These are runs of 8 systems, one row a step. Runs of the same system follow the same rule from any start.
K, seq 1:
-6 17 -9 -64 -9 -4 -11 109 -38 -21 -4 -3 -1 18 37 14 18 -43
-17 0 33 -32 -2 14 18 -76 33 -27 -43 58 -34 -14 -6 -12 -30 -56
-54 -1 -51 59 11 -12 -39 -34 16 37 3 -23 -19 13 -4 -34 16 63
21 18 20 -27 -23 -36 8 55 -23 43 22 -44 24 -28 15 42 -34 8
45 2 13 -45 33 24 58 -38 -17 -15 12 42 15 7 -32 4 17 -17
-32 -14 -40 14 46 -18 -36 25 37 -32 -35 -5 -11 20 -6 -38 51 -10
-4 7 26 37 -44 -19 -14 22 41 28 -12 4 -2 -47 9 0 -51 -15
11 11 -14 7 -23 47 38 -22 -40 42 32 36 -3 6 -4 -5 -3 44
-16 0 -27 -64 24 -11 -5 32 -26 -17 -16 -20 -23 32 19 20 35 3
M, seq 2 (9 x 18):
-45 17 21 -7 7 27 14 6 14 -11 -21 29 -29 -18 -1 -15 -11 -24
-12 19 -35 -15 -41 -10 12 -12 7 18 -12 5 -12 -10 -32 -16 -16 18
17 -16 -21 -10 -2 -23 2 -1 -19 34 -2 -26 23 7 13 6 1 35
5 -22 32 6 45 -3 1 -15 4 -9 -5 -21 9 -1 18 19 7 5
5 5 12 14 12 -2 -10 -8 31 -35 6 5 -6 -4 -29 -5 5 -31
17 10 -22 7 -24 -1 -7 29 5 4 9 24 9 0 -8 -21 1 -17
0 -1 -4 -10 -10 19 17 26 -23 27 -9 20 -6 0 25 -1 -1 17
-22 -2 0 -22 6 8 13 -17 -2 -1 -19 -7 -29 1 2 17 2 27
-5 3 -11 -6 3 -31 -21 -33 16 0 2 -22 -4 7 -15 4 0 2
R, seq 3:
12 -5 25 -1 42 14 16 18 -36 30 26 -1 26 1 29 11 9 5
-20 1 11 -21 6 27 14 21 -3 -54 -22 -7 -31 6 -5 16 15 -5
6 3 -28 2 -31 -28 -28 -19 32 -12 -9 2 -8 4 -25 -14 -7 -13
12 2 6 26 8 -11 -6 -20 -5 48 22 12 29 -8 11 -15 -11 0
-17 2 17 -4 20 34 29 23 -27 0 1 3 -2 -4 11 6 8 18
-6 3 -17 -35 -17 -3 4 10 6 -33 -27 -11 -18 7 -13 6 5 -2
15 -7 -10 3 -2 -36 -25 -29 22 11 -3 1 11 2 -1 -6 -5 -15
1 0 17 35 28 9 1 -1 -3 25 22 3 12 -10 6 -2 1 11
-5 12 1 -8 -7 27 23 29 -16 -16 1 5 -9 -2 -9 2 5 8
X, seq 4:
48 -7 41 34 -5 -39 -12 0 19 22 26 -28 50 -27 3 22 -37 -13
22 -10 18 16 48 30 51 5 8 -24 -8 21 26 -16 -37 -19 21 -1
-16 1 -12 -7 -35 21 -3 42 18 -57 -37 9 -33 1 -10 -7 4 -19
3 3 19 -20 -42 17 4 -36 -11 22 0 30 -40 -3 35 30 -32 3
-29 -15 -20 1 33 6 -1 -15 -28 32 -3 -10 -6 22 28 -6 22 49
-6 14 -10 5 14 -33 -38 20 -2 -9 32 -53 14 10 -13 16 12 2
45 8 12 7 8 -9 2 -28 5 -7 35 16 35 -2 -33 -7 -5 -36
-15 -5 -5 15 -3 21 15 22 10 -16 -35 26 22 -12 -6 -51 -1 -23
-29 12 15 -17 -34 11 21 19 6 0 -30 -2 -23 -26 3 11 -31 7
C, seq 5, 9 rows:
6 -9 -28 -46 2 -36 37 26 -5 33 -39 -37 21 -18 -9 4 -3 37
66 -43 6 -22 39 -27 17 -15 20 -21 -27 -5 23 5 -4 22 24 -3
27 -24 17 54 23 9 -34 13 16 -36 16 -14 -10 16 12 27 29 9
15 21 24 31 -46 32 -3 21 -11 0 39 13 -19 -9 8 28 -21 2
-15 18 -12 -24 -44 33 15 -6 -20 -7 -13 49 -12 8 1 -30 -17 -26
-53 -1 -17 -26 3 -22 -21 -22 9 3 -40 -5 -10 5 17 -30 -10 -14
-15 0 6 -6 42 -30 0 -43 8 34 7 -26 5 -8 -9 6 -4 21
27 3 -13 4 33 2 13 13 -26 12 33 -17 28 12 -19 4 28 24
30 1 5 -3 -8 0 2 60 -9 -27 6 -13 26 -3 -2 6 6 -22
A, seq 6, 9 rows:
-17 8 20 15 -15 -4 14 22 15 -20 -18 -22 47 -37 -33 -36 -38 -26
24 -14 -19 -20 -59 11 37 -18 -13 3 -30 13 19 -6 -14 -18 -25 17
23 -44 -10 -18 -17 0 -7 -6 -11 -7 -40 2 -15 22 49 20 9 20
-8 -16 32 12 30 5 -6 -11 23 -30 -10 -18 -35 -2 11 38 10 9
4 17 10 36 12 18 2 -14 -2 -14 46 -21 1 1 -40 12 8 23
22 18 2 2 -14 7 -9 8 -38 3 46 -1 40 12 -1 -6 -9 -20
-16 1 13 -21 -12 7 -7 -8 -14 -14 -15 22 17 5 21 -28 -20 -48
-42 -8 -9 7 -25 3 -8 -20 17 -9 -41 -3 -15 -5 4 -23 -18 8
3 -17 2 9 -16 -12 3 -18 6 22 -12 -31 -5 -12 6 22 -16 47
C, seq 7 (9 x 18):
-1 -28 46 -5 49 6 19 -53 8 -10 -21 -8 3 -6 12 19 -6 5
-2 1 -12 16 7 23 -11 -18 -30 -27 33 -33 -1 34 -15 17 29 38
32 9 8 -7 -44 -7 -12 26 -33 -1 31 -16 36 3 9 13 -27 -17
-6 -5 29 3 -6 25 17 -6 1 -29 -22 24 29 -11 2 -35 -25 -44
-58 -8 -7 19 -10 16 -6 -15 10 -16 -37 -24 -13 -3 -2 -22 -8 27
8 -7 -7 -17 -17 -14 12 -39 -16 35 -1 -24 4 -2 3 20 -19 45
34 -22 0 -25 26 4 12 -16 -36 -4 4 0 37 25 16 4 17 -2
-3 -6 24 5 15 0 -18 24 -9 -48 8 -32 21 10 8 8 6 -24
4 10 26 31 -32 14 3 -11 11 -20 16 -9 9 -17 -26 2 -30 -4
A, seq 8, 9 rows:
-51 64 -21 4 -6 -22 -1 50 8 31 38 -33 -9 -33 -54 -8 -11 12
37 22 -34 -46 -9 -42 16 -28 -11 71 23 33 25 -3 -19 -13 -12 -11
-1 -29 -29 -14 46 -24 -10 18 12 17 -48 28 17 12 35 -44 32 -22
-24 4 2 4 17 -19 12 54 54 -6 -44 -6 -30 -40 -19 0 5 1
30 18 -31 -4 -10 4 40 -2 15 37 14 23 -31 -17 -46 17 11 47
30 -2 -29 -19 28 -8 -8 26 -25 33 22 23 -4 29 27 12 41 9
-21 18 13 -17 46 -12 -13 32 21 -8 0 21 -21 -6 4 -2 19 -49
-32 34 -26 17 3 -1 3 1 31 18 7 20 -23 -18 -49 -31 4 2
6 13 -33 -2 -15 -21 1 21 -9 64 8 11 7 -9 6 -10 -2 25
K, seq 9, 9 rows:
-59 20 10 -36 24 -23 7 -25 -46 35 12 -70 36 -7 -4 -3 -29 22
21 2 3 -42 33 -26 50 -10 -5 -9 -10 -46 56 -19 -59 -1 -4 5
48 -30 -23 16 27 -18 21 20 32 -22 -30 -4 43 -7 -39 -29 31 1
30 -26 1 49 -17 10 -2 55 36 -6 -32 24 -2 -19 14 -10 7 3
10 2 4 23 -46 45 8 17 -2 3 2 40 -46 -1 22 16 -3 19
-13 12 -16 -28 -19 13 -19 -21 -23 -5 13 12 -49 34 26 26 11 7
-15 9 12 -28 19 -32 -31 -43 -2 6 16 -18 -9 14 16 20 -9 -22
-11 13 20 15 37 -17 -6 -21 0 16 28 -20 36 -9 -21 -13 -9 -12
-9 14 -3 6 10 7 18 35 -13 -8 4 -14 46 -11 -27 -32 1 -7
P, seq 10, 9 rows:
10 0 29 -35 -33 -19 4 -30 24 -1 -23 12 -25 -25 8 30 -44 -27
9 -33 -6 33 24 21 17 -37 -12 30 -7 14 19 7 17 -20 14 47
-30 32 -16 0 -1 -11 -25 40 -19 6 36 -38 -10 9 -3 11 9 10
39 6 22 -35 8 -2 21 -21 12 -26 7 22 -7 -4 -22 24 -2 -36
-1 -24 -15 32 14 8 -18 -9 7 -6 -20 13 32 12 14 -46 11 -8
-35 19 7 -1 -33 -7 -4 23 -4 17 -2 -23 3 -26 0 -3 -37 4
25 -6 -1 -32 1 19 45 -23 -12 -2 -8 11 -10 1 -14 18 4 27
-5 -15 -28 3 22 -15 -32 1 -4 -8 -2 -12 -2 32 18 -3 33 8
2 11 31 11 -3 -22 -19 -4 23 6 17 -7 -6 -19 1 20 -23 -26
R, seq 11:
4 22 -31 -50 -18 20 28 84 -56 -28 12 -20 6 20 -13 12 30 13
0 -5 12 -64 -11 -34 -27 -29 13 -52 -37 2 1 14 12 5 -19 -78
-25 -19 4 75 21 -8 -46 -63 41 19 -2 1 -2 -2 7 -30 -4 15
-3 30 4 38 -16 25 31 45 -16 55 40 -6 5 -36 -15 3 -13 53
27 5 -7 -84 -4 16 58 19 -41 -32 -15 12 14 11 -18 9 9 -16
-8 -40 -15 -15 12 -31 -48 -21 18 -46 -47 -16 1 33 33 -9 15 -27
-8 6 29 65 -2 -20 -38 -21 46 38 21 -7 -18 -32 10 13 -26 12
23 28 -4 13 2 37 48 0 -25 27 47 22 6 -13 -44 0 6 37
9 -3 -27 -54 -10 13 12 44 -47 -41 -18 -5 27 34 7 -12 22 -19
H, seq 12:
19 -5 -19 -20 15 -36 21 -19 13 19 -18 -8 41 -15 -35 -25 -2 1
32 -15 -12 2 7 -23 7 54 21 -6 -24 -2 25 -16 -4 -12 10 -13
27 -1 25 11 -6 18 16 30 25 -16 -5 24 -17 -21 -1 20 -2 -12
14 -2 -11 13 -24 26 -2 -18 3 -9 6 30 -35 11 -1 10 10 18
-8 10 -16 -5 -10 -4 -25 -12 -16 22 21 0 -27 21 22 18 7 20
-15 16 2 -23 38 -13 -3 -22 -16 16 21 -6 2 10 -1 2 6 -9
-24 12 -14 -8 20 -12 -1 -1 3 -4 -5 3 20 -1 -20 -36 5 -22
-4 7 3 2 -16 -5 8 23 8 10 -11 6 19 -23 -6 -20 -23 -16
24 -11 7 1 -11 16 27 7 -1 11 -14 21 3 -15 7 2 -10 9
H, seq 13 (9 x 18):
-42 -2 -1 52 -32 52 -15 -47 -8 -61 11 -32 -19 22 -26 -8 -1 42
-11 -5 0 -3 -47 -13 -34 -31 -45 -15 23 -71 28 27 14 20 -30 25
1 -28 45 -12 43 -2 -1 -32 -38 -33 -2 -53 64 17 25 7 -9 -10
-46 -16 20 35 26 9 -6 2 16 -62 -36 -49 31 -7 -19 -35 -2 -2
5 -6 22 39 -54 3 -3 -3 13 -36 -4 -47 34 -22 -27 1 -42 8
50 -37 23 17 -31 25 13 -9 -31 -38 -2 -29 42 14 14 22 -10 23
-18 -35 18 14 15 22 -13 3 -10 -54 -20 -46 -5 21 30 25 14 22
-22 -4 28 24 1 -2 -27 -45 13 -44 11 -51 -4 5 -17 20 -13 4
7 -7 4 31 -14 3 -20 -32 -20 -30 28 -42 52 19 -20 -15 -9 1
M, seq 14:
17 1 -4 -3 -31 3 37 -7 4 4 -15 -8 29 -24 -36 -17 -27 18
27 -31 -15 -1 -10 1 10 11 -14 -15 -20 -30 26 11 7 8 12 32
10 -29 25 17 5 3 -20 -9 8 -26 -13 -13 -10 11 31 23 0 2
3 9 6 33 -5 12 -26 -24 16 -15 26 16 -18 7 -11 2 2 -8
-4 30 -15 6 -11 7 -10 23 -19 9 35 10 3 8 -11 -8 7 -11
-13 10 4 -33 -2 16 15 13 -33 11 1 12 6 2 19 -2 -9 -10
-34 -2 1 -21 2 9 15 -26 -3 -6 -25 -1 -6 -2 0 -13 -8 9
-9 -4 -6 10 -12 -18 -8 -16 12 1 -8 -26 11 -8 -16 -8 -14 14
31 -10 8 15 2 -6 -1 -6 -5 5 15 -13 31 1 -3 7 -4 5
X, seq 15, 9 rows:
-15 5 6 -8 -6 -25 14 0 -2 41 -6 -54 4 -27 -4 24 -26 50
60 -22 -14 -15 25 -23 15 -13 -4 -9 11 -26 24 12 -25 28 28 29
35 -27 8 28 13 -9 -29 18 21 -46 -7 1 24 14 11 -7 17 -37
-16 12 43 42 -6 37 5 -2 17 -15 7 31 -11 -26 -3 -11 -21 -26
-32 22 -18 -14 -19 44 35 7 -18 4 -6 26 -29 -1 -17 -14 3 28
-13 4 -28 -53 -28 -13 -7 7 -33 8 -11 -15 -13 24 27 17 -1 13
7 -16 12 -9 24 -34 -24 -46 -6 22 8 -26 19 15 28 16 -6 1
-1 -7 -2 48 35 -14 -14 -8 22 -2 16 -23 32 -6 -28 -22 14 8
24 17 2 22 -22 13 12 38 10 -24 17 6 18 -18 -41 -11 -5 -16
P, seq 16:
-12 -22 4 19 32 12 39 -49 43 23 -50 39 -16 -27 -12 -30 2 23
-21 16 -60 27 -15 -25 -18 32 1 52 14 -27 -6 0 -15 -15 16 58
55 13 14 -43 4 -28 21 39 3 5 17 -4 -13 -16 -11 60 4 -8
29 -34 12 30 42 20 -3 12 22 -37 -19 30 1 12 15 -9 38 -19
-41 16 -4 45 -38 5 -37 30 20 9 -6 14 -16 -17 14 -26 -22 -13
11 14 2 -31 -31 18 48 -5 -13 42 -5 36 -11 -25 -5 8 -28 15
-11 -10 -33 -27 46 5 12 18 -23 15 -15 7 -10 25 20 -6 44 27
-22 14 2 0 28 -36 -36 14 39 0 2 -13 -38 -6 1 20 12 -15
38 0 11 35 4 -8 11 -17 39 21 12 31 4 -29 -29 -3 -8 -3

Which system made each run below?
seq 17:
16 -2 20 7 80 -49 -60 26 16 10 38 -11 14 11 36 21 32 -50
-29 40 23 30 45 11 21 16 38 -13 11 23 24 -44 -64 -49 -7 -49

A
seq 18:
-33 -23 -53 -11 -10 -17 -45 2 13 -52 -38 -55 -50 43 7 19 39 43
22 34 11 11 -16 -69 -45 -21 41 39 53 -22 2 -27 -24 32 -38 -28

R
seq 19:
16 -9 11 49 -16 11 3 -15 3 47 8 27 23 -18 19 -21 -22 17
3 -2 4 -19 -6 36 39 18 -39 20 -3 7 -9 0 21 17 2 40

R
seq 20:
-49 -4 -15 -26 13 7 13 -56 -17 -2 -21 -33 -19 12 -12 3 0 49
-7 -4 5 7 9 -48 -37 -35 17 -11 8 -59 30 1 -14 5 -16 -6

M
seq 21 (2 x 18):
-59 18 -62 17 -31 -10 -30 -4 6 31 -15 4 -17 7 -8 -51 -4 23
5 8 18 2 -8 -20 8 1 -22 65 23 -36 25 -25 15 26 -34 37

M
seq 22 (2 x 18):
13 -27 -6 14 -25 11 -19 43 -27 -16 -7 -27 11 20 42 14 6 20
19 -4 49 -20 -23 14 17 -17 -8 -23 -4 7 2 -12 13 29 -37 -29

C
seq 23:
-63 21 0 28 34 33 -39 4 -16 -44 31 -21 -27 34 1 -7 34 0
-27 25 11 -19 -51 -19 -28 0 -8 -24 5 -34 25 -6 -9 -8 -50 -45

K
seq 24 (2 x 18):
16 -4 54 49 55 26 24 26 -24 48 47 -11 30 -24 27 20 4 31
5 10 11 -34 -14 53 47 45 -21 -73 -11 1 -29 6 -29 24 20 4

R
seq 25, 2 rows:
55 -30 -12 -24 -44 -15 11 -34 -33 7 -11 -16 61 14 11 -4 -27 6
19 -51 29 9 53 18 19 -4 -10 -20 -25 -18 20 9 31 15 25 27

K
seq 26:
7 -19 70 39 18 -3 -46 34 23 -17 -1 21 31 -16 56 -11 -22 -81
-54 19 31 47 -33 67 43 -3 0 5 -16 37 0 -45 -18 -51 -40 6

P
seq 27 (2 x 18):
-38 20 -4 18 12 -29 4 9 52 27 -27 2 7 -45 -34 -45 -22 -17
24 -1 -34 -10 -18 -8 46 22 12 31 -22 -5 14 -29 -41 -10 -4 45

P
seq 28, 2 rows:
12 1 13 40 18 -17 -20 29 9 7 23 -16 47 -13 -8 -18 -2 -22
3 21 22 -2 8 18 33 16 12 -22 1 18 14 -26 -41 -14 -9 -29

X
seq 29, 2 rows:
31 9 40 17 32 27 38 6 -30 -41 42 -15 87 -9 -53 -23 -4 -31
19 7 -26 -18 -75 28 3 32 -33 -55 -9 22 45 22 -14 -46 -15 -52

A
seq 30:
-24 -3 -23 -38 2 19 12 -58 -37 -50 -6 -18 21 37 -30 -27 11 2
21 -19 -6 23 -41 -37 -59 1 15 -29 -5 -38 23 15 16 5 -14 -14

A
seq 31 (2 x 18):
-23 -2 -37 -8 -42 34 4 -3 -62 -16 1 -19 27 33 2 -30 -3 28
10 -16 23 -38 -33 -31 -30 -11 -3 -16 -22 -22 -1 7 44 34 -34 -32

A
seq 32 (2 x 18):
30 -8 12 45 19 -8 8 7 49 20 7 -5 -23 -30 -24 30 11 38
55 8 -16 -19 14 -19 -6 22 11 -11 27 6 -18 14 -22 36 36 -5

M
seq 33 (2 x 18):
-48 -2 30 17 -26 77 17 31 -9 -91 -29 -12 -36 4 -5 4 2 1
4 6 -49 -16 -98 -25 -16 -38 19 -4 -27 -4 -7 0 -27 -14 -41 9

R
seq 34 (2 x 18):
-37 -1 -19 -1 17 -32 -23 3 35 11 -32 -9 -23 -7 3 -16 8 -1
8 2 -4 15 18 -22 15 0 31 35 -3 -12 -2 -29 -26 8 -1 32

A
seq 35, 2 rows:
7 9 -8 -27 -7 -22 38 44 30 -1 -37 -5 13 -40 -38 -14 -15 -11
42 -13 -45 -20 -24 0 29 -6 13 16 -22 41 -18 2 -19 -3 17 27

A
seq 36 (2 x 18):
-29 1 12 18 8 12 -43 -74 -22 -30 32 -9 11 38 10 -12 -3 -20
-60 24 12 42 -24 24 -13 5 -20 3 26 -42 15 -10 -8 -17 -31 24

R
seq 37 (2 x 18):
52 -32 -4 8 -1 1 -22 -13 -22 -1 16 14 17 34 42 13 17 -2
-29 -2 47 17 26 26 -10 20 4 -35 -8 3 -4 -5 22 -1 -4 -36

A
